In the data rows, zero lies at 4.5, halfway between 4 and 5.
Some points:
[3 3 8 4 5 5 5 3 6 6 4 4 3 2 6 3 5 6 3 3 7 2 6 4 1 5 4 4 0 6 2 6]
[5 7 4 7 4 4 3 2 4 6 4 7 5 1 6 4 3 3 5 3 6 3 3 2 4 6 7 5 2 4 5 4]
[7 5 4 6 4 3 2 5 3 6 4 2 4 4 4 5 5 4 4 3 3 2 4 3 5 4 4 4 6 5 2 4]
[4 3 5 2 1 7 5 5 4 6 5 4 3 4 6 7 1 7 3 4 5 4 5 1 2 4 5 7 4 4 2 5]
[3 7 4 8 4 3 6 4 5 4 6 1 6 4 3 6 3 4 7 3 3 7 4 4 4 4 5 3 4 3 8 4]
[5 0 5 6 7 3 2 6 4 4 5 4 5 7 5 5 2 4 6 2 4 7 6 3 6 3 3 7 5 6 7 5]
[4 6 5 3 6 4 4 5 4 4 6 3 2 0 8 5 5 5 5 5 6 4 4 3 3 4 9 2 4 7 4 2]
[5 4 4 6 6 3 4 5 5 4 8 6 4 7 4 3 5 3 4 2 5 7 5 5 3 3 3 7 8 5 2 7]
[4 3 4 5 4 3 5 5 4 6 4 5 6 3 7 4 4 3 5 3 6 5 4 5 6 5 3 2 4 4 0 7]
[5 4 6 0 6 3 4 6 5 4 7 7 3 3 7 4 5 7 5 6 2 6 4 3 5 4 8 6 3 3 3 5]
[5 1 6 4 4 2 5 7 6 5 5 5 7 5 6 4 6 5 5 1 5 2 4 5 5 3 3 5 4 3 3 8]
[5 6 4 3 3 6 3 8 3 5 4 5 6 6 5 2 5 1 5 7 8 2 5 4 3 2 0 2 8 4 0 3]
[3 6 7 4 2 6 4 5 6 5 7 5 5 3 6 5 5 2 3 8 5 8 4 5 6 6 4 4 2 7 5 4]
[4 5 5 2 3 5 3 4 4 4 3 6 3 6 5 6 2 5 1 6 4 7 3 3 6 6 5 2 4 5 3 2]
[4 5 4 3 2 4 4 3 1 5 4 5 3 4 2 5 5 4 5 6 6 4 4 4 7 6 6 4 6 7 6 5]
[4 7 4 5 8 2 5 6 5 7 8 3 4 3 4 2 4 3 3 3 4 7 4 2 4 5 4 6 4 4 6 7]
[6 7 4 2 4 7 4 3 6 7 6 8 5 0 3 5 2 6 3 6 5 3 6 7 6 5 4 6 5 4 5 1]
[4 5 3 8 7 4 6 3 5 6 4 3 3 6 4 3 4 4 4 4 1 6 6 8 3 2 4 5 4 3 3 5]
[5 4 4 4 5 5 6 5 3 1 6 6 2 0 6 7 5 6 7 4 5 1 7 2 3 6 3 4 4 4 6 5]
[4 4 6 0 5 5 7 4 3 5 6 4 2 3 2 3 4 6 5 0 4 3 5 5 4 6 1 1 6 3 1 4]
[3 2 3 6 5 5 5 5 7 1 7 7 7 3 7 2 7 6 7 4 5 6 4 3 4 1 3 6 4 4 0 5]
[2 3 8 4 8 3 6 2 3 3 4 2 8 7 7 3 6 6 7 4 3 7 4 5 6 4 4 7 5 4 5 4]
[4 3 6 5 7 3 4 5 5 7 6 4 5 2 5 6 3 4 2 3 5 4 5 2 4 4 5 6 7 2 4 5]
[6 3 3 3 7 2 4 4 5 5 6 2 6 6 6 3 4 2 5 6 6 4 4 5 5 3 6 3 0 5 6 6]
[0 4 5 7 7 2 4 5 3 6 4 4 4 7 6 9 1 6 5 0 6 7 6 4 7 6 6 5 2 3 2 2]
[3 6 6 5 5 0 6 6 6 1 7 5 7 6 7 7 6 5 1 4 5 3 4 7 3 3 2 6 5 5 8 5]
[3 3 7 7 4 6 4 3 4 5 3 3 6 5 3 5 0 2 2 5 4 9 4 3 5 4 4 1 6 6 9 5]
[3 3 7 6 7 5 4 4 4 1 3 6 3 4 2 3 5 4 4 6 5 3 5 5 8 5 4 2 3 5 7 6]
[3 4 5 2 6 1 5 5 3 1 2 6 4 4 5 4 2 6 5 2 5 5 2 2 5 3 7 6 6 5 3 4]
[3 6 3 6 3 9 5 4 6 5 7 4 5 2 2 7 5 3 7 5 1 3 5 4 6 4 3 4 3 7 0 6]
[3 2 4 4 2 4 5 5 2 2 1 6 5 4 5 0 6 4 4 2 2 2 4 7 5 4 6 3 6 4 3 3]
[4 1 5 3 2 3 4 3 5 3 4 8 3 9 2 3 5 2 7 2 6 6 6 5 5 4 5 2 4 6 0 4]
[3 7 4 6 4 6 3 3 5 4 5 4 3 6 5 2 4 5 6 5 3 9 4 0 8 5 4 3 5 6 5 7]
[5 5 2 6 5 5 4 5 6 7 4 6 3 3 7 5 7 4 3 5 3 4 4 7 4 2 7 0 6 3 5 5]
[5 4 3 3 4 4 6 3 5 9 6 6 2 6 7 7 5 4 3 4 3 5 6 5 4 4 5 2 6 5 6 2]
[6 6 5 3 4 8 5 6 2 5 9 4 4 1 4 5 8 5 6 6 7 7 7 5 3 7 7 3 7 5 6 6]
[4 8 5 3 4 7 3 4 5 6 4 3 4 6 3 3 5 6 8 2 4 2 7 4 5 4 7 5 2 6 8 4]
[6 5 5 5 7 3 4 4 5 2 7 4 3 0 4 7 4 8 1 4 5 1 4 4 2 6 2 3 7 1 2 5]
[4 5 5 3 6 5 5 3 3 4 5 4 8 4 4 8 2 8 2 2 2 4 6 4 5 4 4 4 6 6 4 3]
[5 7 4 2 7 3 6 4 5 7 7 6 4 4 4 2 6 6 1 3 4 4 7 6 5 6 6 2 3 3 4 7]
[6 2 5 5 4 5 5 4 5 6 3 4 5 8 4 0 7 6 5 6 6 5 3 5 3 3 2 6 5 4 3 5]
[3 5 1 2 6 7 4 5 4 3 4 6 2 7 2 4 4 3 7 6 6 7 4 7 5 6 5 8 4 6 6 3]
[3 3 5 4 5 9 5 5 3 5 5 4 4 0 3 4 5 6 5 6 3 5 5 4 3 3 3 8 5 9 0 5]
[2 4 6 4 7 5 3 4 4 5 5 3 7 2 6 4 0 0 4 2 3 5 5 2 4 5 4 5 4 6 7 5]
[5 3 4 6 9 2 4 5 6 3 6 3 6 5 3 5 5 5 4 5 6 6 5 5 5 5 5 4 4 4 2 6]
[3 3 5 5 6 2 4 6 5 6 4 3 5 3 4 5 4 6 3 5 4 6 6 4 4 4 4 2 5 6 6 5]
[4 4 3 4 7 3 5 3 9 3 2 4 7 2 3 6 2 0 4 4 7 4 5 6 6 6 9 4 5 5 7 5]
[6 7 4 5 4 2 6 3 5 5 3 5 8 6 5 7 2 5 6 3 4 4 4 9 5 3 3 5 6 5 4 6]
[3 1 5 6 5 3 5 3 3 6 8 2 7 8 6 3 5 7 2 2 5 5 6 5 4 4 6 5 5 3 9 5]
[1 4 6 6 5 9 4 4 3 4 4 3 3 5 4 6 5 3 3 3 7 7 5 8 5 3 6 7 8 4 7 5]
[5 1 4 5 1 2 9 4 4 5 3 5 6 4 6 4 4 2 7 5 5 5 4 5 5 3 7 3 6 7 2 5]
[6 4 6 6 7 7 4 3 4 2 4 5 5 1 4 3 4 3 2 6 4 5 4 3 6 4 3 7 1 5 4 4]
[4 8 1 1 6 7 5 5 3 3 3 7 6 4 2 6 6 6 6 7 4 5 6 1 4 3 3 3 4 4 5 6]
[2 3 4 3 5 5 3 2 2 3 2 5 5 4 5 3 3 4 3 8 3 3 5 4 4 5 4 3 5 3 3 7]
[5 5 4 5 5 6 2 4 5 6 4 2 4 6 7 6 6 4 5 6 3 3 4 2 5 7 6 2 6 4 3 3]
[5 3 7 5 3 7 5 4 5 3 5 4 4 2 6 4 5 4 2 5 3 3 6 2 5 6 2 4 5 2 8 4]
[5 5 5 6 3 4 4 4 3 2 3 3 4 3 6 5 3 5 3 4 1 7 6 4 6 6 5 4 4 7 2 6]
[5 4 6 6 5 3 2 3 3 0 6 7 7 7 4 3 5 3 5 3 5 5 3 8 3 5 1 3 4 7 4 4]
[4 3 3 3 1 7 7 6 5 3 5 3 3 4 5 2 8 3 4 6 5 3 7 2 5 5 6 5 3 8 3 3]
[4 3 6 0 3 5 5 3 4 8 2 7 4 2 3 5 6 5 6 5 6 1 6 2 3 4 2 4 2 4 8 3]
[5 5 4 7 3 5 4 4 6 4 5 3 4 3 7 5 0 4 4 4 4 5 7 4 8 2 9 4 6 4 7 3]
[6 3 6 2 4 5 6 6 7 4 6 5 3 3 5 5 2 4 5 6 4 5 4 3 5 6 2 6 3 4 6 5]
[5 5 4 5 4 6 5 4 5 5 8 4 5 5 4 4 5 5 6 6 4 1 5 5 4 8 7 4 3 5 5 4]
[5 3 3 3 5 4 5 4 5 8 6 3 3 3 4 3 5 6 3 4 5 4 4 4 5 6 2 6 1 5 4 7]
[5 3 6 6 3 4 5 4 6 4 8 5 4 8 5 2 3 3 8 5 4 3 3 5 5 1 4 0 7 6 3 3]
[5 8 7 3 3 0 5 3 6 5 7 6 6 4 3 6 6 1 4 3 7 1 4 5 4 3 4 9 4 5 2 8]
[7 4 7 3 3 6 3 5 4 5 5 3 6 5 5 8 4 1 7 5 3 7 6 5 4 4 8 3 4 3 6 7]
[4 4 2 4 5 6 3 6 4 9 4 3 4 3 4 7 7 5 2 4 1 9 3 5 3 3 4 3 6 3 5 2]
[4 5 4 4 4 6 3 5 5 5 5 3 5 0 8 4 5 7 5 3 3 6 4 6 3 7 6 3 8 4 4 3]
[4 2 6 5 6 6 6 3 3 5 5 6 7 6 3 5 7 8 5 3 6 5 3 3 4 4 5 2 5 8 5 4]
[7 6 4 2 3 6 5 4 5 5 5 5 5 2 3 2 3 5 2 5 5 5 5 3 4 4 6 3 0 5 6 5]
[4 1 4 3 6 2 6 5 5 7 6 4 5 6 6 0 6 4 4 4 6 4 4 6 3 3 3 5 6 5 4 6]
[5 3 6 3 7 1 6 4 7 7 6 3 5 7 6 4 4 5 4 5 2 7 7 2 1 5 4 5 7 6 6 4]
[3 6 4 5 2 2 3 3 3 6 6 6 3 5 8 4 3 7 4 5 4 6 5 5 6 3 3 3 5 7 6 7]
[4 6 3 4 6 8 6 5 3 3 4 5 5 7 6 5 3 3 7 4 4 5 4 5 6 8 6 6 5 7 5 6]
[3 5 3 4 2 5 5 6 4 1 3 4 3 3 6 5 6 4 5 4 6 6 6 5 7 5 2 5 7 7 5 7]
[5 1 5 7 4 2 4 4 4 8 4 3 3 5 4 4 2 3 5 7 5 4 4 6 3 1 2 6 3 2 7 3]
[6 4 3 0 4 6 4 4 4 1 5 5 6 2 3 5 6 6 4 4 5 3 4 4 1 4 5 4 4 1 4 7]
[6 3 6 6 8 2 5 6 3 7 6 6 8 6 3 5 6 3 5 4 6 9 4 4 6 5 2 4 4 2 3 4]
[4 6 6 5 3 4 4 3 4 2 4 5 2 6 4 4 4 8 5 7 4 6 6 4 6 3 5 4 4 5 1 3]
[5 5 7 4 6 5 2 4 5 6 3 5 4 7 7 5 4 6 1 6 5 5 5 7 3 6 3 5 4 2 6 7]
[4 5 5 7 3 5 4 4 4 3 3 3 5 3 3 3 2 6 7 6 3 6 4 5 4 3 6 7 3 3 2 4]
[4 6 6 6 5 4 4 6 5 5 5 6 6 8 7 0 6 3 4 4 4 4 4 4 2 3 1 1 4 5 3 7]
[6 5 3 7 6 8 4 7 4 5 3 4 3 5 4 3 4 7 3 5 6 3 5 5 5 2 4 7 2 7 4 4]
[5 1 4 6 4 9 6 4 4 0 5 7 2 5 5 4 5 3 0 4 6 4 5 2 5 2 2 3 4 6 5 6]
There is one direction along which these points spread out most. Take the direction at right angles to it along which they spread out most. Then take the direction at right angles to both along which they spread out most. Go by this last direction. Where along it does each point below lie, from 0 to 99? The average is 50, and the first point in the table lies past the average. One standard deviation of the points above along it is 16.
[5 8 4 3 4 6 6 5 7 2 4 4 4 5 5 3 2 4 5 4 6 5 4 5 4 5 5 3 3 5 5 5] >> 40
[5 3 7 4 6 2 6 5 2 2 6 6 3 5 3 3 4 5 7 5 3 5 4 4 2 3 6 4 4 4 7 4] >> 50
[4 6 4 5 5 1 5 3 4 3 3 2 3 4 4 7 6 6 4 3 4 6 5 2 7 4 4 4 5 3 7 2] >> 53
[5 6 8 8 0 7 6 7 5 6 3 6 5 5 1 5 5 5 4 4 3 6 5 2 6 7 7 4 4 6 8 6] >> 30
[5 2 7 7 6 4 7 4 3 5 6 8 4 6 5 6 6 4 7 5 5 2 5 5 7 3 1 4 6 4 1 5] >> 46
[4 6 4 4 5 7 5 2 3 3 4 6 3 3 5 5 6 4 5 4 6 3 4 4 7 2 1 6 3 5 1 6] >> 40
[4 5 3 9 4 3 8 6 3 5 7 7 6 5 4 6 4 5 5 4 5 4 6 5 4 6 3 5 5 2 6 6] >> 60
[2 4 4 2 4 6 5 4 3 6 4 4 5 6 7 6 4 7 4 6 5 5 5 2 2 3 6 6 6 6 5 9] >> 52
[4 5 3 5 5 3 3 4 3 0 6 6 4 4 2 4 3 5 4 7 2 5 4 5 4 6 4 6 1 5 3 4] >> 40
[5 3 4 5 6 7 3 6 5 6 3 5 3 4 5 6 6 5 2 4 3 2 4 4 5 5 5 3 4 7 5 1] >> 50
[3 3 7 2 7 7 5 5 5 5 6 4 4 3 4 3 4 6 2 7 3 2 5 3 6 5 7 3 2 2 1 5] >> 64
[4 7 5 2 4 7 5 4 3 7 6 6 3 0 7 5 5 3 6 2 2 4 5 6 5 4 3 3 0 5 5 4] >> 58
[3 5 2 9 5 3 3 4 5 5 4 5 7 1 2 3 4 2 4 4 7 7 7 3 3 4 6 6 7 3 4 5] >> 49
[5 6 5 2 6 3 6 6 6 0 4 6 3 0 1 7 2 4 3 8 3 3 6 3 5 6 3 5 5 7 4 5] >> 52
